(in the rows, 128 means zero)
Rotation paths and how fast each direction turns (degrees a step):
Each turn is a multiple of 5 degrees from 10 to 175, or 0.
Each row of a path follows its step; steps can be skipped.
Path 1:
step 0: [145, 107, 98, 120, 135, 108, 105, 140, 153, 155, 153, 121, 127, 145, 141, 108, 193, 166, 91, 137, 113, 166, 136, 124, 168, 110, 133, 161, 140, 123, 131, 137, 146, 144, 108, 130, 117, 134, 132]
step 1: [144, 124, 117, 115, 159, 134, 101, 126, 141, 149, 152, 105, 134, 132, 135, 88, 122, 136, 98, 167, 156, 131, 160, 131, 134, 135, 135, 112, 136, 92, 150, 170, 81, 154, 98, 149, 101, 137, 130]
step 2: [135, 129, 113, 126, 145, 130, 122, 138, 144, 133, 128, 141, 122, 133, 115, 90, 99, 123, 128, 94, 167, 134, 139, 97, 133, 145, 107, 121, 98, 70, 126, 126, 86, 116, 106, 81, 135, 160, 152]
step 3: [164, 121, 96, 134, 130, 86, 144, 124, 150, 133, 135, 131, 94, 142, 132, 132, 136, 180, 123, 95, 117, 138, 154, 107, 174, 159, 108, 145, 117, 108, 140, 104, 162, 125, 117, 107, 133, 147, 155]
step 4: [158, 107, 132, 135, 159, 92, 110, 134, 159, 117, 158, 106, 116, 143, 122, 123, 123, 145, 114, 150, 104, 116, 167, 176, 160, 146, 158, 131, 109, 132, 166, 118, 116, 161, 108, 152, 114, 138, 133]
step 5: [113, 126, 105, 129, 156, 124, 105, 160, 146, 141, 131, 109, 146, 128, 123, 84, 132, 96, 108, 130, 137, 115, 153, 139, 106, 143, 142, 163, 91, 118, 154, 108, 76, 159, 120, 88, 145, 135, 133]
step 6: [124, 115, 86, 117, 143, 112, 110, 151, 128, 150, 130, 137, 114, 127, 157, 89, 182, 130, 119, 91, 154, 108, 144, 82, 141, 148, 107, 175, 129, 122, 115, 129, 137, 131, 132, 120, 123, 139, 160]
step 7: [155, 88, 113, 105, 156, 124, 82, 123, 117, 139, 151, 148, 104, 160, 136, 133, 141, 175, 113, 134, 135, 100, 152, 152, 158, 144, 141, 132, 150, 99, 131, 159, 133, 125, 109, 133, 102, 138, 155]
step 8: [111, 118, 131, 117, 146, 122, 101, 128, 135, 127, 119, 111, 106, 140, 93, 141, 116, 150, 84, 140, 160, 142, 143, 153, 134, 158, 158, 124, 88, 84, 137, 137, 84, 140, 103, 105, 155, 152, 133]
step 9: [113, 142, 121, 125, 142, 85, 138, 188, 137, 145, 117, 113, 115, 119, 125, 117, 151, 139, 125, 114, 140, 152, 127, 84, 160, 159, 116, 138, 73, 98, 140, 123, 138, 156, 101, 108, 135, 130, 131]
step 10: [138, 106, 103, 121, 138, 107, 124, 166, 121, 144, 158, 143, 112, 109, 164, 101, 122, 157, 137, 127, 91, 113, 174, 125, 177, 167, 126, 122, 131, 122, 135, 117, 125, 148, 112, 134, 85, 113, 130]
step 11: [114, 89, 116, 135, 130, 132, 77, 118, 131, 119, 154, 145, 104, 142, 118, 85, 112, 117, 94, 119, 107, 145, 158, 168, 156, 138, 142, 148, 122, 122, 128, 112, 69, 123, 115, 109, 120, 133, 133]
[125, 138, 124, 124, 139, 143, 133, 141, 136, 138, 118, 135, 122, 120, 125, 115, 127, 126, 137, 120, 134, 119, 135, 127, 118, 130, 116, 121, 119, 125, 129, 126, 133, 125, 129, 136, 121, 117, 127] : 95
[120, 124, 137, 128, 126, 122, 130, 124, 136, 114, 129, 122, 120, 119, 128, 123, 133, 121, 122, 119, 140, 128, 131, 124, 134, 134, 133, 123, 125, 137, 115, 128, 122, 126, 132, 153, 126, 139, 134] : 155
[133, 128, 116, 122, 139, 146, 119, 119, 121, 115, 127, 119, 118, 139, 135, 129, 138, 122, 132, 132, 132, 135, 122, 118, 130, 129, 131, 112, 128, 120, 131, 128, 128, 123, 137, 126, 128, 129, 133] : 65
[121, 132, 127, 127, 117, 113, 120, 130, 137, 131, 126, 132, 126, 133, 130, 122, 140, 132, 131, 126, 124, 124, 131, 116, 136, 124, 122, 113, 139, 132, 139, 135, 146, 135, 132, 132, 141, 122, 133] : 115
[116, 125, 132, 129, 120, 131, 125, 126, 129, 115, 126, 132, 125, 123, 120, 114, 124, 126, 121, 123, 135, 116, 123, 135, 121, 122, 138, 118, 135, 113, 136, 114, 121, 133, 125, 116, 136, 128, 120] : 115
[133, 142, 137, 123, 131, 131, 131, 128, 136, 119, 123, 122, 132, 120, 122, 139, 124, 138, 133, 126, 128, 127, 126, 136, 137, 140, 143, 123, 114, 127, 130, 124, 146, 127, 125, 120, 135, 129, 137] : 70
